Each row is where one point has got to under a steady rotation. How many ticks took it there?
The counts run from 0 to 342.
[  9.6 -19.8 -20.4  16.3  -1.7  -9.0  15.8 -33.3 -16.6  34.2  -0.1  12.6
  19.7   4.8 -11.0  15.1   2.2  31.7  46.2  24.2  -0.8  31.2 -16.5 -29.4
  -4.1   5.8  27.5  -1.2  -1.1  22.2  16.4  19.2   3.1  -5.0  24.3  13.4
  -6.2  -0.4 -38.3  31.0  45.2  10.6 -42.5  18.1   4.0 -12.0]  221
[ -6.7  29.6 -25.7 -17.7  47.2   1.7 -16.0 -27.7  15.6  43.0  14.2   0.5
  -4.4  -4.8  27.1  38.3  -9.5  -4.2  13.4  -0.4 -38.5  -2.1  -1.3  -7.0
  34.6  -8.8   6.0 -12.9  34.4  20.8   4.8  33.8   5.5 -17.8  18.8  33.8
   3.2  30.6 -23.9  -6.7   0.1  19.5 -38.2  17.7  -4.2 -24.3]  313
[ 15.5 -18.3  -4.9   9.8  -1.4  -0.7  29.3 -22.0   6.3  47.2  21.1   3.6
   3.3  -9.7  -7.3  16.8  -7.0  18.9  19.8  13.8  -2.0  12.2  -7.6  -7.2
  45.3 -17.5   6.9 -25.1   6.6  13.9   5.8  47.6   2.2 -12.7  26.0  15.5
 -20.5   1.7 -33.0  16.0  29.4  24.9 -37.2  38.6 -18.7 -11.5]  241
[-14.4   2.6 -20.7 -10.4  22.9 -13.2  -9.0  -8.0  -7.6  44.2  -6.4 -14.3
 -19.7  -6.7   4.1  25.5  -3.5  18.5  10.8  22.7 -21.3   9.4 -30.4 -31.1
   3.7 -17.1  27.5   1.4  30.9   8.2  -1.5  56.4 -22.5   9.4  38.8  15.6
 -11.7  -3.7 -11.9  21.5   5.5  -7.7 -59.3  10.4  -5.1 -13.2]  22
[-20.2  10.7 -44.8  11.6  19.0  -3.1 -33.3 -39.4  14.3  37.5  -3.1   8.7
  10.2   6.0  35.1  26.4  19.8  11.8  21.5  12.1 -19.2  28.8 -21.6  -0.4
  30.7 -12.7  34.6  19.3  18.3   1.9   2.9  17.7   3.6  -9.9  13.8  21.5
 -13.7  23.1  -2.8  20.3  11.6 -11.4 -28.1  26.9  19.1 -15.7]  124
[-10.6   6.4 -19.7 -12.8  16.8   8.1   4.5 -42.6  14.0  39.1 -28.1  -5.6
  -0.1   0.0  31.6  39.2  11.7   2.8 -11.1  21.9 -36.8  18.9 -22.9  -9.8
  32.3 -19.3 -10.4  17.8   5.1  10.3  -3.8  14.2  27.2 -24.2   6.8   9.4
  -6.3  -0.1  -9.7  25.8  -3.5  -2.1 -65.9  28.8  21.0  -6.8]  95
[-21.8  23.1 -38.1  -5.5  20.8 -11.8  -8.8 -37.5 -10.5  40.8 -10.5   2.4
  13.9  11.7  15.5  39.7  -7.1   0.7  25.5   8.3 -55.4  12.3 -11.7 -18.0
  -0.3  12.1   4.2   7.6  11.6  20.6  -9.9  -6.6  22.6  -8.5  10.3  12.9
   8.7   9.5 -26.4  29.7  14.2 -12.1 -58.4   2.0   7.5 -18.7]  333
[ 29.9   8.7 -47.6 -10.8  -4.6   5.6 -10.9 -47.5   5.4  29.3  -4.8  11.4
  19.9  14.7  -9.7  44.2   3.8 -13.3  -4.9   6.1 -33.0  39.2  -6.0  -3.5
  19.3  -2.4  -0.7  24.2  15.1   5.7 -10.6  13.4  35.8  10.1  -5.5  23.0
  -3.8   0.3 -21.1  18.3  18.9  15.5 -31.5  30.4   2.8 -20.7]  115
[ 22.7  14.2 -22.1 -19.5  10.9  14.8  19.8 -42.5  -2.4  31.3  -7.2   7.2
  12.1   9.7   3.9  39.0  -3.9   3.6  17.0  22.9 -49.4  20.8 -13.7 -20.5
  34.4   6.7 -20.5   5.5  17.1  11.5  -7.2  15.2  12.7 -33.7  10.9  27.6
   7.8   7.2 -29.5   6.8   3.7  29.1 -43.1  22.8  -2.6 -14.7]  65
[  5.0  -1.8 -14.2  19.1 -11.3  -6.7  11.3 -37.6  14.1  50.3  -8.7  27.7
  24.6   1.6  -6.1  46.6   0.1  -2.8  10.2  -0.8 -26.4  27.1  -7.3 -13.3
  29.5 -13.5 -10.5  12.5   1.7   6.0 -11.0   4.6  43.6 -12.4 -15.9  20.0
 -12.8  -1.9 -30.7  34.8  34.9  -6.6 -37.2  25.1   0.3  -7.9]  142
[-29.3  21.0 -47.5   1.5  17.1  -5.8 -29.4 -17.9  10.8  46.0 -20.1  15.4
   9.8  16.7  15.7  32.4  -3.4   7.5  12.3   1.1 -52.7  26.9 -21.1   5.4
  36.3  -6.9  16.5   7.8  26.9  -2.1 -22.7  30.3   9.3  -0.8   8.1  18.3
  -6.4  13.9  -1.8  26.0   1.0 -13.0 -39.9  17.5   2.9  -9.8]  337
[-25.0  -0.7 -34.3 -21.1  29.8   8.6   3.0 -21.0  -1.5  22.3 -24.1   9.4
  -7.6  17.8  -2.0  12.9 -14.0  23.0  -7.9  16.7 -15.5  13.6  -7.6  -6.0
  26.7 -24.5  21.4 -14.6  12.4   8.9  -0.4  57.0   2.3 -11.0  26.8  16.2
   0.6   8.2 -33.3  26.0  -0.1  17.3 -64.4  33.6   2.5  -9.6]  260
[ -0.3  -5.0 -26.6   6.6  11.6  -7.2 -11.5 -24.6  -2.0  39.4  19.1   3.3
  -8.1  -2.3  -3.3  11.3  -3.1  21.5  36.2  20.7   4.5  15.8 -16.2 -13.6
  29.5  -9.6  50.4 -13.6  29.8   6.3  10.5  60.2 -25.7   2.4  38.6  19.8
 -15.1  17.7 -15.0  18.6  18.7  16.0 -32.6  32.7 -11.0 -14.8]  237
[ -8.6 -14.2 -43.6 -13.6  37.9  -4.8  -6.0 -18.8   7.1  24.2 -12.8  -7.9
   5.2  -6.0  27.5   4.3   8.3  41.8  25.6  17.0 -26.3  15.7 -15.0   2.3
  21.7 -19.3  16.9 -12.6  -4.9  12.3  16.0  30.7  -2.0 -25.6  49.2  12.6
  -7.2   7.2 -17.7  11.0   0.7  18.8 -58.2  24.9   0.3 -11.1]  46
[-34.6 -10.2 -19.3  18.0   7.0 -29.8 -13.8 -19.1  28.5  60.8 -12.7   5.2
   3.9  -5.6   4.7  30.3  -6.2  -6.2   4.5  -7.5 -10.3  20.7   3.1  -3.1
  19.0 -23.2  27.9  -6.2  11.0   3.8  -4.9  30.1  29.0  10.4  19.7   7.0
 -15.2   6.9 -17.8  34.5  14.3 -27.1 -50.7  40.9  -7.8 -15.7]  157
[ -2.2 -18.3 -15.5  -0.3   2.3  -2.1  12.5 -50.3 -26.1  40.1  10.8 -14.0
  -8.2  -5.5 -17.6  27.5  -8.8   9.1   4.9  16.0 -25.5  21.7 -36.4   0.6
   7.2   3.6  12.2  -4.9  22.0  12.1  -7.0  42.8   9.7  16.7  21.7  -2.8
 -29.6  -6.6 -22.1  34.7  29.4   5.9 -58.4  16.2  -2.7  -3.4]  270
[  3.5 -15.5  -6.3  -6.6   3.0   0.5  26.7 -58.4 -14.9  50.9   1.1  -5.5
  -6.9   5.4  -4.2  19.4 -12.3  14.9   9.9  13.4 -37.1  19.0 -36.3  -8.8
  14.1   3.6 -11.8   5.0  24.1  -2.3 -10.2  27.3  18.5  -4.2  19.8   5.5
 -23.5 -20.3 -19.2  27.1  19.0  -5.6 -54.5  28.2   5.2  -3.3]  59
[ -4.0  10.8 -21.4  -9.7  20.0 -17.2 -10.2 -26.6   1.8  64.0   8.7  -8.0
 -22.4 -22.5  -0.1  47.0   0.5 -17.2  -2.5 -12.0 -39.0   0.5 -11.1 -15.6
  21.9 -14.2  -1.3 -15.4  38.6   4.4 -14.7  34.5   8.2   6.0   4.9   4.0
 -16.6   7.9 -24.7  10.8   9.6 -10.0 -55.8  17.3 -11.2 -23.4]  317
[ 21.8  19.1 -18.0  13.3   5.9   8.6 -15.6  -5.0  15.6  32.6 -12.1   9.1
  25.5   5.4   7.9  37.3   5.6  10.8  44.6  34.1  -7.4  22.9  -2.5 -34.6
  21.0  -6.4  48.8  15.4  14.1  24.5  24.1  27.4 -11.4  -2.7  23.4  36.6
   7.7  17.9 -13.8  16.9  26.9  22.4 -27.6  10.2   9.9 -21.4]  201
[ -9.8   6.4 -52.2   8.2  30.8 -13.4 -24.4 -13.8  28.6  43.3   6.6  14.5
  11.8 -10.1  34.5  21.2  11.8  14.1  21.9 -10.9 -38.1  17.3  -3.6   8.4
  41.5 -14.5  15.3 -15.6   9.5  10.4   1.6  26.2  11.5 -19.2  22.7  20.6
 -23.3  20.5  -3.3   5.4   9.0   7.3 -27.0  30.1  -8.5 -26.5]  340
[-17.7   7.6 -59.7 -13.4  20.1 -13.4 -24.0 -31.8 -10.7  32.6 -14.6   3.2
 -21.9  -2.8  14.4  17.1  15.0  24.3  11.7  16.1 -26.5  27.7 -32.9  -9.6
  25.5  -5.3  20.9   2.8  36.1  -4.3  -5.4  22.4 -14.8 -12.3  21.2   8.9
   2.4  11.0 -18.5  28.8  -4.9  -9.8 -53.2  23.6   4.5 -12.4]  73
[ -0.8   4.1 -39.3  -7.5   4.3 -18.0 -14.9 -40.6   3.9  60.9  -4.8  -0.1
 -23.5 -25.3  -7.8  38.7   9.2  -7.3  -7.4  -6.2 -23.5  24.7 -14.1 -14.2
  29.5 -17.6   0.9  -8.9  32.1  -0.7  -9.1  22.3  17.2   9.8   0.9   6.5
  -8.2  12.8 -21.8  21.6   5.9 -19.5 -42.1  33.8  -9.9 -17.1]  105
[-13.5  13.5 -31.7  -9.6  38.8   0.7  -0.8 -35.2 -18.6  29.4   4.1  -4.9
  -1.0 -17.5  26.0  36.9  15.4  19.2  27.6  29.6 -15.3   6.7 -25.1 -28.4
  17.0 -12.0   8.8  -6.9  23.1  26.7  17.3  18.2 -16.1 -22.5  23.4  21.9
   9.4  20.7 -28.2   9.9  14.5  13.2 -54.9   0.4  10.4 -22.1]  283
[ 13.1  -8.9 -38.6  -7.8  22.7   3.9   4.3 -53.9  -4.8  40.0  36.7  29.9
  22.1  17.5  12.0  12.7   5.0  20.3  20.9 -10.4 -27.7  15.3 -24.6  -6.9
  30.3   6.1 -15.6  -5.6  10.9   9.2  -1.5  20.9  19.2 -17.8   0.2  29.7
 -25.8   4.1 -37.0  11.5  27.6   1.3 -29.8  26.8   6.3 -24.5]  324
[ -4.7  -2.7 -60.4  -5.8  13.0  -8.2 -15.8 -38.5  11.1  32.9  13.2  14.7
  -7.4 -10.4   9.3  10.6  13.8  23.2  17.6  -2.3 -22.1  30.1  -9.8   9.5
  46.0  -7.2   8.6 -21.0  20.9  -1.6   2.6  33.1   2.0 -17.2  24.9  17.1
 -20.2  16.1 -21.2  12.8   3.6  17.4 -22.0  37.0 -16.4 -22.0]  77
[ 16.3 -19.5 -33.4  -3.6   5.5 -11.1  -3.5 -41.0 -19.0  39.5  16.1 -14.3
  -5.0 -22.6 -12.0  25.6   6.9  16.7   9.3  18.2 -13.1  18.8 -35.3   0.0
   4.4  -2.4  23.0  -1.6  23.8  10.3   0.9  45.9   6.9  23.6  22.1  -3.4
 -29.5  -4.0 -18.7  22.9  34.8  15.3 -53.0  11.3  -2.4 -13.0]  269
[-12.1  -4.2 -34.6   2.8  18.1   7.9  -6.6 -31.5   1.0  31.1 -25.0  -2.1
  10.9  -4.5  23.3  43.5   9.6   7.8   5.1  18.8 -45.6  20.2 -35.9   9.7
  22.4 -14.4   1.4  12.3   3.0  11.8 -10.1  23.3  24.4 -16.5   9.0   2.8
 -18.5  -5.1  -2.0  26.4  23.2   7.2 -70.5   7.2  13.5  -2.6]  306
[ 31.1 -24.2 -28.5  -3.5   5.1 -13.3  -1.8 -48.3 -14.5  46.7  23.0 -12.2
  -7.1 -24.2   3.4  14.7  11.4  20.2  26.9  14.9 -25.5  21.2 -40.8  -7.8
  13.1   0.7  -0.2   1.3  18.2  -0.8  -1.6  27.5   0.6   3.7  30.5  -0.8
 -35.3  -4.2 -13.5  14.7  20.2   1.9 -45.1  21.7   0.2 -15.8]  57
[-17.8   6.0 -26.1 -34.4  31.5   7.7  -1.2 -26.6   6.6  34.3  -9.3 -12.9
 -10.2  16.2   3.9  15.5 -22.0   7.1  10.6  12.4 -35.5   7.0  -3.0   1.2
  23.0  -6.5  18.1 -10.8  28.8   0.8  -2.2  47.4   7.2  -8.7  40.0  29.2
   0.8   7.2 -26.9  13.0 -13.1  16.3 -46.9  33.2  -6.7 -11.7]  49
[ 10.7  11.7 -33.9  10.1   2.0   7.0  10.5 -26.5 -22.2  26.2 -10.7  18.0
  14.1  -8.0  -5.3  37.5   6.5  13.6  39.9  34.4 -13.3  21.4 -19.4 -30.3
  27.5   6.0  16.3  -8.0  17.8  28.7   8.5  24.9 -15.0 -24.8  13.8  21.1
   4.7  18.4 -30.7  15.8  32.2  37.0 -38.7   6.0  -6.9 -11.7]  252
[ 35.7   3.0 -44.1  -0.5  -4.5   4.6 -18.1 -68.1  -9.1  32.4  14.0  -3.3
  12.6   1.5   4.9  32.0  13.2   8.9  23.1  19.2 -33.7  36.4 -37.4   3.1
  13.7  19.4  17.9  23.2  23.9   1.5   2.4   9.6   6.0   5.7  12.7  17.6
 -17.7   6.4 -10.0  17.4  24.1   5.6 -25.3  12.9  11.9 -18.7]  88
[ 19.1  -0.8 -32.3 -14.8  23.6 -21.2 -15.4 -51.7  12.7  54.4  34.2   0.4
   5.3  -4.6  15.8  28.0  14.3   2.7  14.2 -13.4   6.2  16.2  -3.4 -20.4
   2.5 -12.5  17.9  13.5  21.3   7.1  16.1  10.7  15.7  18.2  13.7  34.7
 -14.1   7.5 -30.9  10.8  17.7 -18.9 -25.6  28.5   5.8 -42.0]  134
[ 19.9  -5.5 -30.6 -18.9  26.2   2.7  18.0 -42.5 -22.6  26.8  12.8   3.8
  16.4  12.1  -3.9  21.3  -3.2  21.7  44.2  19.5 -31.5  16.0 -19.6 -35.2
  -4.2  17.7  -2.0   0.5  10.8  21.3   9.9  10.9   5.5  -5.6  22.1  22.9
   3.4  -2.0 -46.7  14.0  24.0  24.5 -45.8  16.0  -1.7 -20.5]  35
[ 25.5  10.9 -34.6 -16.7  13.6   2.2   9.1 -38.1   5.7  38.3  -0.8  17.8
  23.5   7.9   2.9  44.8  -5.1  -1.5  10.0  -1.5 -52.5  12.0  -4.8 -12.0
  17.0   4.6 -28.6   6.9   6.6  20.2 -16.9   6.7  37.2 -11.9  -2.1  18.2
  -3.7   0.9 -34.8  12.4  24.7  19.0 -40.3  19.8  -6.7 -22.7]  328
[ 10.0  -6.4 -37.0  15.9  11.2  -6.8  -0.1 -33.1  14.9  31.0  -7.7  28.0
  36.5   0.1  22.0  33.7  26.9  19.0  22.0   1.4 -11.5  33.3  -6.2 -24.7
  15.6 -19.6  -1.1  18.6 -15.3  18.6  11.2  -8.3  30.2 -16.7  -2.4  22.3
  -9.6   3.1 -31.9  20.0  32.7  -4.6 -43.9  29.8  13.6 -18.9]  144
